In the data rows, 500 means zero.
Here are some numbered points:
array([541, 527, 616, 470, 628, 215, 628, 405, 414, 431, 569, 473]) 0
array([544, 607, 818, 358, 609, 463, 486, 166, 436, 480, 642, 388]) 1
array([ 42, 513, 514, 627, 450, 662, 781, 179, 630, 386, 669, 400]) 2
array([502, 561, 459, 414, 482, 481, 538, 276, 503, 472, 403, 720]) 3
array([358, 375, 468, 541, 451, 389, 272, 999, 572, 553, 471, 399]) 4
array([607, 363, 456, 583, 477, 375, 423, 503, 457, 535, 527, 316]) 5
array([517, 510, 420, 603, 394, 750, 445, 333, 510, 558, 350, 775]) 6
array([514, 622, 743, 347, 388, 520, 277,  62, 494, 486, 601, 493]) 7
array([529, 507, 409, 541, 381, 999, 441, 458, 526, 599, 449, 474]) 8
array([532, 565, 908, 427, 746, 646, 383, 128, 442, 498, 617, 464]) 9
array([565, 297, 481, 565, 432, 334, 524, 591, 555, 442, 542, 346]) 10
array([538, 545, 503, 385, 661, 163, 669, 354, 429, 445, 534, 488]) 11
array([530, 284, 551, 555, 423, 341, 398, 763, 576, 410, 500, 298]) 12
array([543, 321, 515, 503, 600, 143, 688, 660, 464, 506, 511, 312]) 13
array([522, 533, 401, 584, 392, 847, 681, 354, 504, 537, 322, 636]) 14
array([502, 534, 370, 520, 403, 765, 585, 403, 551, 562, 320, 773]) 15
array([529, 610, 838, 256, 729, 615, 383, 143, 428, 472, 645, 386]) 16
array([514, 542, 459, 419, 604, 134, 678, 373, 405, 441, 482, 522]) 17
New points follow, each followed by the numbers of its two nearest points above, nearest first.
array([575, 471, 424, 635, 439, 828, 407, 592, 501, 525, 517, 466]) 8 6
array([517, 530, 418, 498, 504, 340, 491, 421, 442, 499, 297, 658]) 3 17
array([154, 581, 279, 469, 582, 242, 909, 707, 764, 415, 487, 320]) 13 17
array([504, 559, 589, 532, 311, 682, 437, 101, 455, 467, 534, 553]) 7 3
array([512, 578, 584, 350, 589, 361, 566, 165, 440, 466, 479, 659]) 3 11
array([502, 589, 777, 378, 393, 572, 273,  99, 486, 483, 597, 547]) 7 1
array([574, 307, 498, 439, 660, 141, 620, 742, 536, 511, 531, 282]) 13 10
array([647, 353, 454, 692, 517, 370, 446, 424, 451, 519, 590, 364]) 5 10
array([575, 493, 388, 645, 413, 877, 432, 467, 517, 528, 494, 482]) 8 14
array([510, 524, 406, 594, 459, 292, 264, 999, 522, 599, 384, 457]) 4 12
array([525, 474, 432, 619, 401, 852, 473, 758, 546, 547, 524, 494]) 8 14
array([550, 585, 696, 379, 494, 309, 510, 127, 399, 450, 592, 415]) 1 7
array([485, 472, 412, 568, 470, 164, 338, 999, 528, 595, 331, 635]) 4 12
array([559, 609, 818, 317, 629, 459, 502, 146, 444, 487, 671, 360]) 1 16
array([366, 409, 420, 571, 418, 620, 328, 999, 623, 499, 528, 495]) 4 12
array([506, 553, 418, 511, 370, 459, 522,  66, 466, 472, 427, 542]) 3 7
array([453, 461, 392, 493, 560, 488, 425, 999, 516, 577, 421, 558]) 4 12
array([452, 485, 400, 523, 584, 330, 472, 936, 550, 583, 504, 457]) 4 12
array([171, 455, 402, 529, 537, 496, 675, 999, 535, 568, 493, 425]) 4 12
array([138, 541, 440, 573, 440, 754, 507, 999, 594, 560, 524, 348]) 4 12
array([526, 570, 445, 390, 355, 999, 414, 377, 516, 567, 495, 579]) 8 14
array([529, 596, 619, 266, 411, 634, 306, 180, 485, 479, 605, 442]) 7 1
array([511, 611, 680, 334, 445, 657, 316, 240, 467, 484, 585, 470]) 7 1
array([507, 543, 534, 529, 318, 986, 438, 304, 508, 490, 521, 551]) 8 14
array([693, 407, 471, 542, 658, 165, 672, 654, 445, 531, 615, 411]) 13 0
array([504, 534, 476, 512, 439, 527, 428, 285, 460, 519, 360, 646]) 3 6
array([507, 584, 479, 315, 270, 741, 289, 112, 510, 471, 581, 506]) 7 3
array([515, 422, 449, 582, 401, 456, 321, 999, 524, 580, 281, 748]) 4 12
array([517, 578, 567, 356, 469, 608, 576, 155, 451, 478, 524, 550]) 3 1
array([509, 407, 512, 604, 405, 480, 272, 980, 620, 554, 423, 499]) 4 12
array([483, 490, 413, 517, 503, 470, 430, 781, 383, 520, 314, 690]) 4 15
array([ 74, 414, 457, 800, 484, 497, 702,  88, 629, 432, 652, 422]) 2 3
array([509, 580, 409, 615, 321, 999, 385, 706, 578, 601, 528, 530]) 8 14
array([531, 464, 440, 536, 462, 324, 343, 999, 548, 577, 299, 499]) 4 12
